<18>: [102  99 159 104  97 182 132  85 159]
<76>: [ 94 166 150 169 135 132 182 107  99]
<42>: [112 156 154 163 155  92 102 128  90]
<112>: [166 148 100 143 156  85 133 173  90]
<129>: [ 97 169 144 169 134  92 115 110  98]
find: [182 132] : <18>
find: [104  97 182 132  85] : <18>
find: [ 99 159 104  97 182 132  85 159] : <18>
find: [154 163 155  92 102] : <42>

<14>: [ 94  89 181  90 152  83  84 148 180 120 118  91  84 108 181 152 149 148
 147 148 169  85 147 148  86 145  93 165  84 170 170  91 147 149 147  80]
<112>: [ 64  70 162  70 177  73 115 173 155 166  77 122 115 152 153 177 176 169
  99 169 125  74 183 173 101 186  67 178 115 177 177 117 183 175  99  75]
<76>: [135 124 167 126 121  84 148  83 120 118  91 180  98 101 176 121 120 123
 176 123 183 120 116 120 109 114 133 136  98 143 143 106 116 119 176 106]
find: [ 83  84 148 180 120 118  91] : <14>
find: [148  86 145  93 165  84 170] : <14>
find: [ 94  89 181  90 152  83] : <14>
find: [120 118  91 180  98 101 176 121 120] : <76>

<76>: [140 124 120 136 118 123 119 123 161 145  95  98 139 122 121 105 149  99
  72 166 140]
<14>: [124 127 123  85 135 132 142 136 125 139 125  91 137 109 118  86 119  96
 104 131 125]
<114>: [134 127 117 107 136 106 108 127 143 151 101  97 135 113 107  94 132 108
  77 157 132]
<127>: [141 114 139 113  88 117 119 139 124 139 118 117 149 116 122  95 137  91
  93 146 149]
<215>: [127 122 144 102 105 115 111 142 120 134 119 124 142 130 104  97 129 117
 100 153 138]
<42>: [141 122 128 113 106 120 120 136 143 141 104 107 143 105 118 101 136  91
  91 148 139]
<18>: [155 113 124 100  82 143 128 158 109 137 134  98 143 100 111 113 152 111
  97 174 152]
<173>: [133 122 123  72  81 138 130 155 113 136 135 112 143  90 117 113 123 125
 123 144 137]
<116>: [114 100 123  85 135 137  98 158 109 128 143 134 124 100 105 127 122 132
  78 149 122]
<112>: [143 114 153 114 102 113 118 115 124 143  99 125 152 124 119  89 122  96
  67 144 154]
<129>: [124 139 112  79 129 125 128 143 136 150 108 100 141  88 110 109 128 109
  97 158 122]
<170>: [116 136 138  86 125 113 141 117 133 130 105 100 126 106 115 109 115 107
  63 135 132]
find: [105 118 101 136] : <42>
find: [129 125 128 143 136 150 108 100 141] : <129>
find: [143 128 158 109 137 134  98] : <18>
find: [114 102] : <112>

<129>: [136 132 126 113 154 155 123 135 130 141 135 105 159 120 139 165 130 121
 162  96  74 174 106 125 119 161 122 115]
<112>: [148 142 123 167 106 174 124 124 151 109 122 168 153 127 131 105 144 145
 143 110 103 174 151 159 110 137 143 136]
<42>: [139 145 124 183  90 158 131 123 148 103 121 165 139 120 130 105 135 159
 121 131 131 143 158 165 114 115 141 137]
<215>: [124 129 129  93 171 132 125 138 116 152 111 119 129 157 152 123 125 162
 119  74  96 108 137 174 106 160 109 105]
<127>: [127 159 119 189 102 156 138 127 138 112  93 166 129 140 161  96 123 162
 126 136 111 138 130 170 111 116 122 119]
find: [165 130 121 162  96  74 174 106 125 119] : <129>
find: [139 120 130 105 135 159 121] : <42>
find: [111 119 129 157 152 123] : <215>
find: [109 122 168] : <112>
find: [125 119 161] : <129>
find: [121 165 139 120 130 105 135 159] : <42>

<173>: [143 138 147 177 124 129]
<18>: [152 149  86 101 158 169]
<170>: [141 140  90  91 151 158]
<116>: [177 122 147 107 124 129]
find: [149  86 101 158 169] : <18>
find: [140  90] : <170>
find: [140  90  91] : <170>
find: [177 124] : <173>

<129>: [117 130 128 137 131  98 127 122 132  90 143 111 125  94 147 166 140 134
 129 116 133  84 146 148 136 125 118 138 124 183 109 106 130 122 117 154
  84 126 146 112 126 150 149 131 108 132 148 137]
<114>: [101 130 147 151 129 168 138 134 119 146 119 148 138 143 131  77  85 111
 155 148 113 163 128 116 144 149 118 112 124 104 156 121 124 137 145 121
 134 123 131 104 130 114 118 127 103 154 160 129]
<116>: [124 128 134 136 130 139 128 130 123 136 123 134 131 134 116 109 113 122
 134 137 118 141 126 122 127 135 125 125 128 127 132 126 128 130 136 120
 134 121 128 121 125 123 118 118 126 133 139 134]
<170>: [129 127 128 128 128 125 127 128 128 128 129 129 128 127 132 128 127 128
 134 137 132 127 128 128 127 128 128 127 128 135 128 130 128 128 127 128
 128 130 128 138 129 128 126 135 126 128 133 129]
<215>: [126 127 131 132 129 136 128 128 125 132 126 130 130 134 127 120 119 123
 130 132 126 135 126 125 131 132 126 126 129 119 130 132 129 129 134 123
 131 128 127 121 126 126 132 120 129 130 132 129]
<76>: [127 129 127 126 128 125 129 127 133 117 135 124 126 117 135 143 140 132
 128 121 129 113 134 134 130 124 127 129 126 146 123 127 127 126 120 138
 116 134 132 122 131 135 131 133 124 128 130 127]
<14>: [125 127 131 132 129 133 128 129 125 132 125 131 129 136 120 118 120 123
 129 132 127 136 126 125 126 132 127 126 121 156 121 145 124 124 104 137
 132 128 128 123 126 124 123 124 127 130 133 132]
find: [ 94 147 166 140 134 129 116 133  84 146 148] : <129>
find: [124 128 134 136 130 139 128 130 123 136 123 134 131 134 116 109 113 122
 134 137 118 141 126 122 127 135 125 125 128 127 132 126 128 130 136 120
 134 121 128 121 125 123 118 118 126 133 139 134] : <116>
find: [119 123 130 132 126 135 126 125 131 132 126 126] : <215>
find: [143 111 125  94] : <129>
find: [137 118 141 126] : <116>
find: [124 104 156 121 124 137 145 121] : <114>

<129>: [103 107 118 136 115 141 151]
<170>: [158 113  93  90 174 135  98]
<114>: [150 107 133 145 146 122  99]
<14>: [107 140 145 155 108 119 143]
<215>: [159 107  92  95 175 137  95]
<127>: [130  93 113  90 136 129 123]
find: [ 93 113  90 136] : <127>
find: [113  93  90] : <170>
find: [93 90] : <170>
find: [92 95] : <215>
find: [133 145 146] : <114>
find: [145 146 122] : <114>
find: [174 135] : <170>

<127>: [ 79 153 104 131 182  84 136 165 106 177 111 176]
<173>: [ 84 153 103 179 136 177 165 106  79 182 131 128]
<215>: [179  79 153 103 131 182  84 136 165 106 177 111]
<116>: [ 84 153 103 179 136 177 165 106  79 182 131 141]
<76>: [ 84 126 103 179 136 177 165 106  79 182 131 141]
find: [ 84 153 103 179 136 177 165 106  79 182 131 141] : <116>
find: [ 79 153 103 131 182  84 136 165 106 177 111] : <215>
find: [ 84 126 103 179 136 177 165 106  79 182 131 141] : <76>
find: [ 79 153 104 131 182  84 136 165 106 177 111 176] : <127>

<112>: [157 171 139 123]
<215>: [156 159 117  73]
<76>: [123 158 147 108]
<14>: [171 136 123 185]
<42>: [123 158 181 109]
<173>: [123 158 147 109]
<116>: [160 117 149 131]
find: [171 139 123] : <112>
find: [159 117] : <215>
find: [157 171] : <112>

